Each row is where one point has got to under a steady rotation. How many steps took it there?
The counts run from 0 to 549.
[ -3  10 -15   0 -11   5   0  -1 -17   8 -12   3  -2  -9  46 -18  17 -23
  -7 -14  17   5  12 -19  21  24 -30  -4  -8  26 -12   4 -11   9  18   9
   9  -4  13 -13  14 -21 -21  -1   1  19  -7   6 -17  -6  11  -7  26  -2
  12 -15  20 -10   2  -8 -13 -25 -45   6 -38  -5  37 -13  36  -5  14 -15
  -3  -4 -11   9  -4  -6  -1 -21   6 -27  -1   1]
246
[  3  23 -20  11   3  -8 -15  -5  -6  -8 -30   8 -32 -29  16 -30  -5  -8
  -4  10  -5  -9  26 -13  53  36 -22 -27   5  10 -19   4  29   9   5  -4
   6 -14  15 -23  -7 -10 -34 -10 -13   4   4  28  -1  17  17  22  -1   4
   9 -33   1  -1  24  10 -28   3 -44   0 -20  -4  16  -3   7  -2 -11 -11
  -5  -9   8   6   4  -1  -5   9  -6 -15   9   0]
536
[ 17  -9  24  21   6 -27 -22  -4 -14   7 -14   3 -14  -1  11   3   1   7
  11  39  -2   9  -6  21 -33 -14 -18   5  -2  23  -5   5 -12   1 -19 -22
  -2   3  22  17  14  -3  11   3  -2   0   2 -16   8  -5  -5   4  10  14
   4   8  17  -8 -27  21   8 -35  -4  18 -35   1  -4 -23 -20  29 -28 -17
 -15  15   9  15   2   9  -6  25  18  15  16  -3]
125
[ 11  15  -4  31  28 -22 -22  16 -15  -3 -42   2 -21 -14  13 -24  10  -8
  11  24   4  -9   2  17   8   6  14  11  11  37   9  -2  18 -12  -1 -14
  -6   8  26   5   7 -10   6  -8 -14   6 -19   0  11  11  -2  30  -8  18
  10  17   1  -8  -4  30 -16  -6 -28  11  -5   8   7 -22  -8  17 -20 -46
 -30 -28   5  21 -13  -5 -12   6   5 -17  -3   0]
51
[  6 -17  -2  -7  15 -23  -7  -2  -9   2   2 -11  23  28  23 -17  17  10
  -9  17  14 -21  14  -6  21  -4   5 -12  -2  10 -22 -23  28 -10  -5   2
  30  17   2  23 -20   6  30  29  -7 -17 -22   5 -20   7 -26  -4  33  -2
   8 -29   8 -26   1 -19  15 -20  -7  -4   0  10  13  -4   5 -10  -6 -24
  14   9   4  31  18  19  12  22  -5 -12  -6   2]
232
[ -8  -3  -8  15  -2  -2 -21  -9  -7   2 -34 -10 -10 -12  -4   6  11 -12
   0  33  -3  14  -9  12  23  -9 -14 -27  10   2 -25  24  22   3  -9  11
 -25 -10   6  -2 -12  22  -3  -7  -2   4  -3 -12  -6   1  30  33 -38  13
  -5  11 -18   8  13  43  -7 -12  -1 -19  -2   5  -1 -11 -34  16 -16 -23
 -19 -31  16   5 -32  17   6  32   0  -2  12   9]
400
[  3   3 -13  13  11 -30 -28   1 -14 -34 -15 -27  19   3  11   9   1  -6
   8  39   9  -5 -14   3  -9  -7  -2 -19   6   5 -27 -15  15  -4   5  12
  -3   0  17   1 -26   5   8  22  41   3   4 -13 -12  19  -7  23  -9  -4
  -5   7 -10   0  -8  20  19 -36 -30 -14   4  18   8  -5 -19   4 -19 -37
  -3   9  29  18   1  26   0  31  -5  18 -21 -13]
74
[  3  -1 -29 -16   0 -17  20  -9 -10 -31  -2 -22   5  22  38  -7  12  -5
 -17  -9   7  -9   6 -31  25   5  16  -4   0  13   0  -4  12   3   8 -12
  10   3   0  -7  -7 -22  -3  22  13  -9   1  10   5  24 -15 -19  28  -2
 -13 -26   5   4  13 -19   0 -30 -15   5  -5   4  54 -15  28 -14  -7 -38
 -14  28  -2  24  24 -12  -2   6 -10 -11   0 -14]
46
[ -2 -20  24   0  -2   5   0 -16  13 -23 -44   1 -34  -9  34  -8  -9   2
   2  -6   6   5  11 -10  -6  12 -26 -18  11 -11  -7  -3  -5  11 -23 -32
   4 -36   2   5   6   7   0   5  -9  -6  28  11   3   2  19 -14   3  29
  -4 -32  10 -27   9  11  -2 -13   1  21 -33  -2   3  15 -19  19  -2  12
 -13  -2   5 -27  12 -15  11 -22   2  -3  26  13]
64
[-11  -8 -15   2  -2  10   4   6 -28  37   8 -13   7  14  28 -24  32   0
 -13  14  18   7  12  10  22  -3  -2 -15  -6  29 -14  22  25   2  15  15
 -20  24  -5   1   8   8  -3  -4 -38  10  -8  -8 -21  -1  13  16 -12  -3
   5 -24   8 -19  10  -5  -5  -9  10 -18  -8  -2  20 -12  28   2  -7 -33
  -4 -22  -8  22 -46   4   3  20  -7 -35   1  22]
268
[ 12   7   6  -1  -5  26  17 -12   5  -6 -24 -21  -8  24  36   2 -11 -10
  -7 -31   6  11   5 -10  27 -18   3 -14   2  36   8  -1   6  -5  13   7
 -16  -8 -20  23  16 -21   4 -14 -16   3 -10   4   8 -32  16  -9  -2  11
  -5 -25  -3 -16  -5  14 -29  -1  10 -14 -21 -13  33   3  22 -11   9 -24
  -4  14  10  -2 -33  -2   1 -28   6 -16 -31   7]
480
[  6 -19  19   9 -16 -22  14 -12  -6 -11 -42 -11 -45  -4  18  -7 -11  -9
  -5  -1  -9  -7  -9 -14  29 -14 -22 -18   9 -17  -9 -20  -2  -2 -26 -33
   4 -12   7  -6   3  11  -9   5  -3 -11  34  15  45  25  15  -4  21   1
 -23 -40 -13  -2  22  11   4  -9   4  11 -11   6  -7  21 -11   3  -8  -9
  -9   4   9 -24  27 -14   8  -6 -21  -6  22 -13]
226
[-22 -15   4  18 -13  -8  -6 -16 -44  16 -31   1 -21 -25  10  -6  10  17
 -14  23  19 -13  -1  -5  31  -2 -18 -24  15  -4 -32   6  26  -4  -6  23
 -14   4  17 -15  20  24  -8  -9  -6  19  -5  14  14  17  28  -6  -2 -12
 -13  -3   2  -6  12   8   9  18   6  -5   4  20  -9  13 -15 -11   0  -6
   4 -29   5 -14 -29  20  13  37   9 -25  -5  21]
165
[  2  -4   6   3  -6 -18  14  -9 -34 -23 -38   3 -39 -18  26  -2   0   2
  16  -3   6 -14  19  -9  38  13   7 -23  29  22  -3 -10  23   2 -16  -8
   3  -9  -8  26   7  23   3 -14  -6  -7 -15  -6  28  10  -4  -4  10  11
   8 -35 -19 -13 -13   6 -12  22  -6   5   8   3   4   7  -9 -20 -32 -21
 -17   5  13  -2  -2  -3  22  -3 -12 -28  -8  14]
263
[ -6   6   1  19 -10  -5  32  -7  -9   0 -38 -11 -29  15   3  -8  10   1
   4  -1   5  26  -5  14  -1 -14   4  -2  14  27  20  -2  18 -12 -18 -27
 -20   4 -11  17  13  -3  15  -6 -18  -8  -7   0  39   4  -1   9   6   8
 -12 -17 -15  22   9  17 -21 -14  37  -1  -7 -26  21 -25   5  -3  -8 -42
 -21  -4  17  -9  -3 -19   1 -11   0  -4 -22 -27]
154
[ -9 -13   2   0   5   6 -13 -24   0 -18 -27  10 -33 -30  -1 -10   6  -9
   0   5  -2   7 -24 -19  38  23 -41 -37   1 -10 -37   0  -1  11   3  13
  22   3  29 -32  -2  -4 -13 -24  31  26  13  14  -1   8  17  -3   2  -8
  -1  -9  -2  -2  25  20  -6 -16 -33  -6 -23  13  14  17 -11  11   9  18
 -13   5  -2  10 -18  -2  -1  14  -1  23   9   5]
113
[-14 -15  -7   5 -10  -6 -19 -25   1 -21 -28  -1 -20 -24  -9  -8   3   3
   2  15  -8   0 -11  -7  13  27 -39 -30  10 -13 -33   2  15   6  -3   1
  15  -8  18 -50  -1  13 -15 -17  27   2  14  26   7  28  18 -10   8 -11
 -23  -3   7  21  28   6   7 -37 -17  -5 -19   2  23   5 -19   1  10  12
   1  18  -2  -2   2   1  21  17  -9  20   7 -10]
276
[-24 -16   4  23  -1  -2  -2 -18 -45 -24 -29  33 -37 -25  28  25  21  -1
  24   6   8  13  -3   5  10  21 -11 -31  11  22  -8   2  16  26 -24   0
  -6 -18  18  24 -10  10   8 -13  18  -9  -3   4   7  24   1 -23   3   1
  10  -3  -5 -13 -13  -2   0   4 -19  15 -18   3  13 -13  17  10 -19  20
  -7  13  21  -6 -23 -11   7  22  19  -2   3   9]
424
[-14  -2  -1  16 -30  -8 -16  -8 -31   1 -17   7 -27 -14   9 -10   6  -8
  16  13  -9  13  11  -4  12  20 -48 -35  10   0 -30   1  22  16 -24   0
  18 -11  10 -19   7  16 -26   3   2 -33   7   4  -7  19  11  -6  42  -6
  -8 -29   8  -2   4 -10   0 -17   4  18 -33  -7   5  -1  26   3   1  -1
   3  23  -9  -4   3 -17  18  -5  -7   3  31   2]
462
[ -7 -26  23  -9 -12  -9  29 -13  -8  -8  -5 -36   4  18  18  11   0   6
 -10  -6  12   2 -38  -5 -15 -46  -7   8   1   5 -10  -1 -24  -4   2  -6
 -14  14   0   8  24  -5  29  16   8  16  -3 -27  23 -18   1 -27  21   7
  -8 -13 -14   0  -2  26  19 -24  23  -1   4  13  10 -11 -23  -6   7 -22
 -24  24  14   9  10   7  -1   8  18   1 -19  -9]
257
[ 19 -10  -2  -5  15 -16  12  -6   1  -2 -41 -14 -14   6   6 -28  10  14
   8  16 -21 -16  25  19  -2  -3  21  10  21  20  13  16  21 -18 -10 -25
 -16 -11 -10  -9  11  -3  -7 -13 -27  -9   2 -13  35  16  -4  12   6  14
   4 -32   0 -12  -1  19  -7  -1  15  -2   2   2  15 -16 -12 -11 -27 -44
 -36  -7   9  21   3  -6   5  11 -12 -14   6   4]
339
[  0  -5 -10   1 -26   8 -12  -7  17  25 -28 -15 -15   1  20 -32  -8  -2
   1   1 -12  -4  28   0  14   5 -25 -19   4  -2 -17   9  22 -10 -14 -20
  -9 -14 -28  -9   9  13  -7   4 -25 -18  15  10  11  -7  32  23  -2  24
   4 -43   2  -6  20  21 -14 -28  16  -3 -20 -13  -4  -2 -15   3  -1 -16
  -8  -6   4   5  10  -2  11 -10  -9 -21  29 -14]
302
[ 11  11 -10   5   6  -7 -16 -10  -2  -8 -24  -4  -5  -5  40 -26 -11 -12
 -24 -20   1 -12  25 -29  42  27 -17  -2  -3  17 -21 -16  -9   3  25  10
  19  -2  16  -1   6  -8 -18   9   2   8 -18  17 -15  -5   7   2  35  -3
  -1 -23  11 -11  17   4 -11 -12 -52   6 -25   8  15   9  14  -4  12 -22
   2  -7 -10   5   1  -4   6 -14  -3 -26  -4   3]
247
[ -1 -17 -18 -20  -1 -13 -12  -5  -8  20  24 -25  25  13  20 -30  12   9
 -24  13  10  -9   0   0  -3  -9 -10  14  -6  -1 -32   0   6 -10  16  -1
   3  22   4 -34  13 -15 -18  -5 -11  22  16   2  -1   0   8 -15  21 -11
  -5 -23  22   2  16 -10  21 -35 -12 -19  -8  18  31 -16   7 -14   0 -40
  -4  12 -10  31  10  26   7  27  -6 -10  -2 -10]
306
[ 27  -4   9   3  20 -12 -14 -10 -31   5 -17 -13 -15  -2  13   1   4   1
  20  11  -1  -2   5   8  14   3  -5 -11  20  22 -19  14  -5   1  -4  26
 -20  -4  -4  17  11  15   9 -20   2   7 -22 -38 -12 -23   5  15  -8   6
   1  14  10 -28 -19  31   6   2  -3   4  -7  18 -19   6 -42   9 -20 -26
 -33  10  -4  27 -37  12  30   9  -3 -16  18  39]
398
[  8 -17   2   1  -3 -28   7   3 -30 -25 -37  -8 -34  -4  18  -5   5 -14
  14 -18  -1 -12   6  -9  23   2  10 -10  16   9  -8 -16   7   4 -21 -20
   8 -10   2  28   1  16   2  20   6 -19  -5 -19  33   3 -16  -2  32  16
   0 -36 -18 -19  -8  10   3   8   1  20  -1  18   1   7 -16 -19 -22 -24
 -16  26  11   6  27 -11  22 -17  -9  -9  -6  -6]
100
[-24 -48  17   0  -2  25  13 -17 -20 -18 -11 -22  -3   6  10  13  14  18
  11  -5  19   6 -18   0 -10 -30   1 -17  20  12   6   8  29  -2 -15   3
 -14   3  -8  12  10   3  33   3   7  12 -26 -27  21 -16  10 -12  -5   7
   4 -13  -8   3  -2  20   1  13  23 -19   4  -6  28  -5  -6 -21  26  -2
  -8  27  17  11 -17  11  18  13  19   8 -37   7]
131
[ -1 -10 -22 -10  23  -8  12  -8 -19  20   2 -12   3  28  23  -5  20  35
 -16  19   9 -24  19   1  39 -19   5 -18   2  17  -8   3  26 -13  11  18
   4  15 -28   4 -10   3  24  -5 -21  -1  -9  26 -17   3   1   8  -2   0
   8 -20   5 -19  11   4  10 -17  13 -22  -1   7  25  -5   7  -1 -28 -21
  -2   1  -3  29 -29  12  18  42 -30 -29   5  13]
106
[ -2 -20  19 -13   2  -6  20 -15 -29 -20 -13 -22  -4   9  25  23   3   2
   4 -14   1  -3 -24 -10   2 -39   3   4   7  17  -5  -3 -23   6   9   6
  -4   6  12  24  12   6  27   7  33  18  -9 -34  21 -25   1 -25   5   2
  -9  -8 -12  -9  -9  22   7  -8  -2  -2 -11  21  21   2 -17 -12  -7 -12
 -20  39  15  16 -13  12   1   6  20   4 -26  -1]
420
[  1 -15   0  13   2 -13 -11  -6 -20 -52 -46 -12 -18  -5  35  20  -9 -10
   8   2  10   0  -7  -8   6  -4   9 -16  -1  18   6 -15   5   5  -9  -3
  -6 -23   9  31 -20   3  28  20  32  11 -13  -1  12  12   7   5 -24  12
  -2  -2 -12   9  -4  26 -13   2 -30   8  -5   8   8   6 -22  -4 -11   3
 -17   3  31  -1   5  12  -9  16  21   5 -19   5]
422
[ -8 -24  33   2   5  -6  12 -19 -19 -13   1 -16   7  18  12   9  -2  16
   5   5  14   1 -32 -10  -4 -47   0  -6   1  18 -11  -7  -6  -3   1  17
  16  21  17  13   6   0  19  -5  23  12  -5 -24  18 -21  -4 -18  15 -10
 -13 -18  -8  -1  -9  12  16   0   5 -15   3  10  19  20  -7 -11   3 -15
 -16  36  12  30 -18  20   7  19  21  28 -30   2]
419
[-13  14  10  23  26 -10 -17  -7  -8   9 -23  21 -24   2 -14 -16  17  27
   3  38  -6  -1   7   8  25   1 -13  -8   4  31 -16   8   8  -6  -3   4
  22  19  25  -4 -15   6  32 -41 -23   0 -23  35  -7   4 -11   9 -10  -9
   5   7  -2  -6  13   4   2 -15  -6  -2 -12  -4  10  -8  -8  30 -19  -7
  -8 -10  -5  18 -27   8   5  49   2   5   8   8]
53
[-19 -20 -13 -19  -5  29  31 -21   9  -5 -35 -15 -34  12  11 -18  10   0
  -8 -12  -1   6  -4 -16  42 -12  -3 -25   1  -4  12  26  10   0  -1   5
 -10  -5 -22  -9   7  -1  22 -20   8   9 -11  20  -2  -8  27  -4 -12  11
   2 -16  -7  15  45  32 -20 -11  23 -19   2  -1  31  -1  -8  -1  12  -4
 -22   8   6  -1 -11 -17   8   1  -3  -3  -3  14]
242
[ 12 -29 -10   6  10   2  -9  -4  16  -2   5 -25  39  29  22 -27  11  16
  -1  22  10  -6  10  13 -44   7  -1  -1   0   9  -2  15  28  -6  -9 -22
  -6  -6 -15  -8 -10 -18   7  25 -11 -22  -1  -5   0   4  -3  11  25   7
  -5 -20  31  -6  -3 -13  19 -35  -2  -9 -11 -12  38 -15  15   8   3 -28
 -10   2   1  21   9  11   5  24   0  20   4   1]
467
